One turn moves every row onto another: examples first, then more rows asked:
Sozo: [ 1.07 -1.08  1.57  1.62  0.12 -0.40  2.27 -1.85  0.28  0.71 -1.80 -2.18
 -1.17  3.87 -0.80 -2.75  0.13 -1.96  2.30 -1.39  1.55 -0.21  1.53  0.56
  0.41  1.31  1.76  0.17 -2.52  0.14 -0.71  2.46 -0.62  1.34  0.03]
Gamo: [ 2.96 -1.26  0.64 -0.14  0.36 -0.69  3.33 -1.46  0.74 -0.41  0.02 -0.54
  0.11  2.72 -0.02 -1.12 -0.20 -0.81  1.66 -1.19  1.12  1.09  1.13  0.54
  0.16 -0.47  0.64  0.77 -2.59 -0.23  0.12  1.85  1.07  1.41 -1.25]
Dar: [ 1.82 -0.09  0.10  0.63  0.72 -2.18  2.42 -1.18  1.70  0.20  0.46  0.48
 -0.34  2.88  0.05 -2.03  0.30 -1.19  1.12 -1.17  1.43  1.26  1.55  1.01
  0.13  0.23  0.78 -0.65 -2.76 -0.69 -0.69  1.84  0.81  1.81 -0.35]
kome: [-0.61  1.09  1.10 -1.03  0.87  0.67  1.27  0.99 -2.14 -0.39 -0.46 -1.47
 -1.60  2.70 -0.08 -1.99 -0.26 -2.18  1.00 -1.21 -1.12 -0.97  2.54  2.16
 -1.32 -0.84  0.36  0.00 -0.94 -1.00 -0.12  1.15  0.17  0.27 -1.86]
Vabu: [ 4.06 -2.13  0.62 -0.10 -0.31 -1.21  2.52 -0.66 -0.41  0.16  0.17 -2.01
 -1.05  3.12 -0.65 -0.16 -0.10 -0.95  2.59 -1.35  1.01  0.23 -0.03  0.06
  0.78  0.22  0.33  0.17 -2.12  0.17  0.32  2.15  0.45  1.58 -0.18]
pefak: [ 2.51  0.02  2.39 -2.06 -0.28 -1.15  1.63 -1.74  0.70  0.45  0.57 -0.98
 -1.69  2.85  0.68 -1.39 -0.43 -2.04  0.54  0.87  1.62 -0.07  1.12  1.67
  0.41  1.39  1.05  1.41 -1.66 -1.02 -1.94  2.98 -1.51  1.71 -0.14]
garo: [ 1.17  1.08 -0.19  0.03  1.01  0.42  1.48  2.50 -0.84  0.81  0.16  0.08
  0.57  2.60 -0.96 -1.81 -0.72 -2.19  1.38 -1.59  1.32 -0.12 -0.04 -0.12
 -1.78  1.48  0.22 -0.98 -1.85 -0.59 -0.03  1.56 -0.73 -2.60 -0.82]
siv: [ 1.73  1.30 -0.26 -0.01  0.13  0.04  2.06  1.21 -2.99  1.89 -0.31 -0.75
 -1.46  3.64 -0.29  1.00 -1.03 -1.67  2.26 -1.06  1.64 -0.76  1.28  1.12
  0.70  0.57 -0.39  1.09  0.94  0.16 -1.90  3.43 -1.11 -1.51 -0.21]
Dogak: [ 2.34  0.48  0.54 -1.67  0.12  0.08  4.48  0.90 -3.22  0.05 -0.62 -1.15
 -0.35  3.39 -0.70 -0.33 -1.37 -1.48  1.74 -0.91  1.33 -0.26 -0.19  1.59
 -1.21 -1.35  0.15  0.37 -0.98 -0.02 -0.91  2.20 -0.54 -1.77 -0.76]
Kotu: [ 1.66  0.28  0.28 -0.64 -0.17 -2.16  1.64 -1.55  0.98  1.13  1.23 -0.32
 -1.82  3.30 -0.17 -1.26  0.13 -1.92  1.15 -0.28  1.98  0.62  1.02  0.91
  1.09  0.79  1.83 -0.32 -2.79 -0.62 -0.91  3.23  0.07  2.37  0.69]
basuv: [-0.67  2.02  0.24  1.22  0.54 -1.52  0.76  0.94 -0.95  0.57  1.41 -0.13
  0.37  1.66 -1.36 -1.80  0.48 -1.62  1.36 -0.47  2.82 -0.45 -0.32 -0.15
 -0.17  1.17  0.31 -0.36 -0.36 -0.86 -1.01  3.51 -0.63 -0.83 -0.31]
nem: [-1.34  2.04  1.55 -0.05  0.49  0.60  3.03  0.84 -1.70 -0.42 -0.47 -0.78
 -0.24  2.58 -1.34 -2.95 -0.02 -0.89  0.80 -0.67  0.31 -1.39  1.93  2.07
 -1.24  0.19  0.84  0.19 -1.21 -0.35 -0.09  1.72 -0.68 -0.59 -0.43]
lop: [ 2.90 -1.55  0.90 -0.60  0.06 -0.26  2.64 -1.16  0.51 -0.93 -0.93 -0.28
 -0.24  2.86  0.12 -1.13  0.03 -1.22  1.77  0.48  0.91  1.58 -0.55  0.94
  0.22 -0.03 -0.40  0.70 -2.25 -0.43  0.06  3.01  0.16  0.56 -1.83]
veg: [-1.58  1.55  0.64 -0.92  0.61  0.07  2.27  1.84 -2.36 -0.84 -0.18 -0.26
 -0.61  2.95 -0.65 -1.70 -0.15 -2.12  1.57 -0.10 -0.23 -1.52  2.22  1.81
 -0.42  0.72  1.34 -0.70 -0.83 -0.67 -0.44  1.25 -0.99  0.08 -0.22]
rebub: [-0.47  1.38  0.33  1.00  1.95 -0.31 -1.01  0.64 -0.78  0.68  0.52 -1.10
 -0.97  1.36 -0.11 -1.67  0.11 -2.40  1.39 -1.25  1.70 -0.21  0.30 -0.10
 -1.65  0.61  0.27 -0.05 -0.33 -1.09 -1.06  3.05  0.18 -0.15 -1.92]
kos: [ 1.42  0.51  0.68 -0.88  0.99  1.87  0.93  1.42 -0.72  1.25  0.12 -0.81
 -0.57  2.15 -0.04 -2.36 -0.92 -2.81  0.71 -2.52  0.42  0.38  0.45  0.30
 -1.75  0.02 -0.42 -0.60 -2.17 -1.35 -0.44  2.09  0.23 -2.15 -1.83]
nafi: [ 0.21  1.43  0.90  1.67 -0.82 -0.94  1.43  1.37 -1.69  0.23 -0.39 -1.22
 -0.24  2.15 -1.27 -1.72  0.53 -1.47  1.39  0.08  1.39 -0.83  2.16  1.10
 -0.18  1.77  0.79 -2.29  0.41 -1.35 -2.00  3.25 -1.42 -0.63  0.46]
veme: [ 1.70  0.88  0.02  0.48 -0.18 -0.93 -0.04  0.94 -2.72  1.87  0.09 -0.95
 -2.02  3.79  0.51  0.14 -1.12 -3.24  2.34 -0.38  0.55 -0.20  0.98  1.07
  0.48  0.29  0.00  0.63  0.43 -0.61 -2.15  4.36 -0.37 -0.64 -1.30]
Vuze: [ 1.80  0.51  0.03 -1.12  1.44  0.55  3.89  1.90 -2.90  0.61 -1.26 -0.44
 -0.48  3.30 -0.11 -0.32 -1.65 -2.08  2.40 -1.39  1.58  0.21  0.12  0.87
 -1.82 -0.02  0.79 -0.09 -1.15 -0.55 -1.70  2.54 -0.89 -2.08 -0.63]
rer: [ 0.73 -0.08  1.18 -1.41  0.20 -1.61  1.65 -0.85  0.86  0.89  1.05 -0.13
 -2.39  2.77 -0.74 -1.63  0.69 -1.44  0.59 -0.48  1.61  1.41  0.24  1.20
  1.29  1.19 -0.06 -0.51 -2.43 -1.71 -0.64  2.82 -0.68  2.14  0.17]
Vutod: [ 1.48  0.78  0.13 -0.63  1.79 -0.41 -0.52  0.56 -1.37 -0.23  0.18 -2.08
 -2.24  1.91  1.70 -0.09 -0.02 -2.09  1.26 -0.54  1.39 -0.74 -0.53  1.09
 -0.63  0.05  0.79 -1.95  0.30 -1.53 -1.46  4.03  0.39  0.01  0.34]
neru: [ 3.17 -1.56  2.14  1.73 -0.14 -1.60  1.52 -0.40 -0.27  0.31 -1.16 -2.29
 -2.04  2.70 -1.66 -1.12  0.00 -2.00  1.26 -0.13  1.05  0.41  0.71  0.59
 -1.05  1.96  0.84  0.19 -1.46 -0.02 -1.05  2.20 -1.92  0.94 -1.13]
dosen: [ 1.77  0.87 -0.28 -1.49  1.91  0.21  1.28  0.18 -1.39 -0.84  0.37 -0.90
 -0.79  1.70  1.28  0.52  0.14 -1.22  0.42 -0.08  2.16 -1.07  0.10  0.88
 -0.68  0.06  0.75 -1.18  1.38 -1.24 -0.81  3.16 -0.55 -1.04  1.39]
Metun: [-0.24  1.69 -0.80 -0.09  1.42 -0.45  0.03  1.02 -1.30  0.14  0.88 -0.69
 -0.08  1.05 -0.93 -0.19  0.47 -1.67  1.41 -0.48  3.00 -0.74 -0.49 -0.47
 -0.57  0.92  0.41 -0.27  0.09 -0.45 -0.13  2.57 -0.62 -0.80 -0.67]
zal: [ 0.87  1.40  0.43 -1.43  1.94  0.44  1.83  0.73 -1.58 -0.39  0.39  0.11
 -1.08  4.18  1.14 -1.45 -0.58 -1.03  0.36 -0.77 -0.42 -1.96  0.51  2.37
 -0.59  0.26  0.44  0.21 -0.11 -0.37  0.81  2.35 -0.41 -1.54  1.32]
Nusud: [ 2.93  0.24  1.29 -1.87 -0.58 -1.04  2.11 -2.11  0.44  1.17  0.44 -1.65
 -1.64  3.47  0.45 -0.82 -0.50 -1.99  0.89 -0.38  2.01 -0.55  1.51  1.39
  0.34  0.72  2.03  0.39 -2.42 -0.04 -1.30  2.13 -0.65  2.06  0.62]
pum: [ 2.44  1.15  0.13  0.35 -1.16 -1.21  1.73  0.89 -3.07  1.15  0.30 -1.40
 -1.27  3.72 -0.67  0.52 -0.55 -1.29  1.88  0.10  1.64 -1.09  0.08  1.25
  0.87  0.51 -0.14 -0.22  0.84  0.04 -1.23  4.43 -0.95 -1.39  0.56]
tegig: [ 2.97 -1.85  0.85  1.86 -0.19 -1.93  1.80 -0.84 -0.33  0.34 -0.75 -2.50
 -1.35  3.38 -0.85 -1.17  0.30 -2.23  2.42 -1.03  1.47 -0.15  0.59  0.09
  0.26  1.29  1.63 -0.53 -1.81  0.16 -0.67  2.31 -0.72  1.61  0.24]
tabo: [ 1.94  1.56  0.39 -1.06  0.63 -1.24  1.90  0.55 -1.93 -0.27  1.17 -1.59
 -0.86  1.64  0.59  0.38  0.02 -1.57  0.72  0.22  2.89 -1.27 -0.73  1.14
 -0.12  0.02  1.03 -0.90  0.39 -0.62 -1.89  3.99 -0.72 -0.90  1.56]
sulu: [ 2.39  1.59  1.13 -1.99  0.50  0.67  2.97  0.76 -1.48 -0.19  0.66 -1.05
 -1.09  3.23  0.65 -1.27 -0.71 -0.70 -0.24 -1.00  0.60 -1.94 -0.08  2.57
 -0.55 -0.28  0.35  0.25 -0.84  0.22  0.10  2.53 -0.23 -2.04  1.30]
Bafo: [ 0.79  1.19  0.71 -0.02  0.30  0.19  3.21  1.61 -0.98  0.37  0.04  0.24
  1.18  2.51 -1.26 -2.93 -0.48 -1.62  0.87 -1.96  1.06  0.29  0.58  0.58
 -1.66  0.26 -0.41 -1.13 -1.57 -1.27 -0.53  1.52 -0.48 -2.38 -0.95]
Zakom: [-0.06  0.54  0.65  0.87 -0.27  0.09  0.09  1.27 -1.61  1.00 -0.35 -1.01
 -1.41  2.61 -0.14 -1.88 -0.06 -2.83  1.64 -1.01 -0.41  0.18  3.03  1.12
  0.14  0.88 -0.23 -1.99  0.18 -2.39 -2.02  3.21 -0.31 -0.32 -1.00]
kopuf: [ 2.15 -0.26  0.55  0.05  0.63 -2.90  1.84 -0.84  0.91 -0.30  0.02  0.51
 -1.07  3.02 -0.09 -1.94  0.39 -1.56  0.00 -0.56  0.98  1.58  0.12  1.93
 -0.68  0.29 -0.31 -0.37 -2.15 -0.55 -0.76  0.94 -0.16  1.17 -1.36]
menes: [ 2.22  0.36  2.07 -1.01 -0.13 -1.07  2.21 -0.64  0.51  1.17 -1.74 -2.08
 -2.19  3.61  1.08 -2.17 -0.25 -0.78  1.20 -1.65  1.47 -0.65  0.85  2.86
  0.29  1.36 -0.11  0.65 -2.57 -0.03 -2.07  1.23 -1.44  1.33 -0.10]
Ter: [ 2.32  0.37 -0.01 -2.04  0.66  0.22  2.00  1.43 -3.19  0.98 -0.40 -1.88
 -1.97  2.99  0.66  0.04 -1.58 -3.10  1.89 -1.78  0.77  0.52 -0.29  1.36
 -1.35 -1.31  0.37 -0.05 -1.58 -0.70 -2.08  2.58  0.16 -0.99 -1.60]
Goz: [ 2.08  0.87  0.81 -1.89  0.84  1.02  0.22  0.50 -1.84 -0.18  0.65 -1.34
 -2.43  3.56  1.44 -0.80 -0.77 -2.05  0.26 -0.32 -0.91 -1.59  0.32  2.08
 -0.44 -0.73  0.30  0.06 -0.74 -0.24  0.44  3.18  0.44 -1.03 -0.18]
Kar: [ 0.74  1.03  0.30  0.35 -0.99 -0.05  1.17  1.95 -2.01  0.70 -0.21 -0.71
 -0.43  2.32 -0.61 -0.37  0.08 -2.60  1.12 -0.30  0.52 -1.16  3.16  1.06
  0.83  1.79  0.34 -1.49  0.68 -1.02 -2.08  2.33 -1.55 -1.09  0.17]
Dimoz: [ 2.08 -0.03  1.57 -0.96 -0.24  0.00  2.60 -2.10  0.76  1.35 -1.34 -2.24
 -1.28  4.02  0.28 -2.21 -0.48 -1.13  1.37 -2.05  1.57 -0.89  2.00  1.60
  0.14  0.84  1.02  0.53 -2.67  0.09 -0.97  1.40 -0.71  1.32  0.33]
Debe: [ 3.53 -1.40  1.18  0.07 -0.28 -1.54  1.88  0.11 -0.31  0.74 -0.72 -2.20
 -1.81  3.02 -0.83 -0.31  0.11  0.28  2.87 -1.20  1.35  0.82 -0.86  1.03
  0.21  1.09 -1.08 -0.43 -1.55 -0.77  0.01  2.46 -0.32  1.63 -1.07]
Gep: [ 0.86 -1.04  2.21  0.47 -0.22  0.58  2.48 -0.45  0.17  0.75 -2.38 -1.96
 -2.56  3.25 -1.08 -2.43  0.20 -1.95  1.39 -0.56  1.06  0.64  0.64  1.45
  0.85  1.50  0.37  0.33 -3.08  0.10 -0.83  2.88 -1.23  0.55 -0.22]

Vutod goes to Goz
basuv goes to tabo
Where do these go?
menes goes to Gep
Dar goes to Kotu
Vuze goes to garo

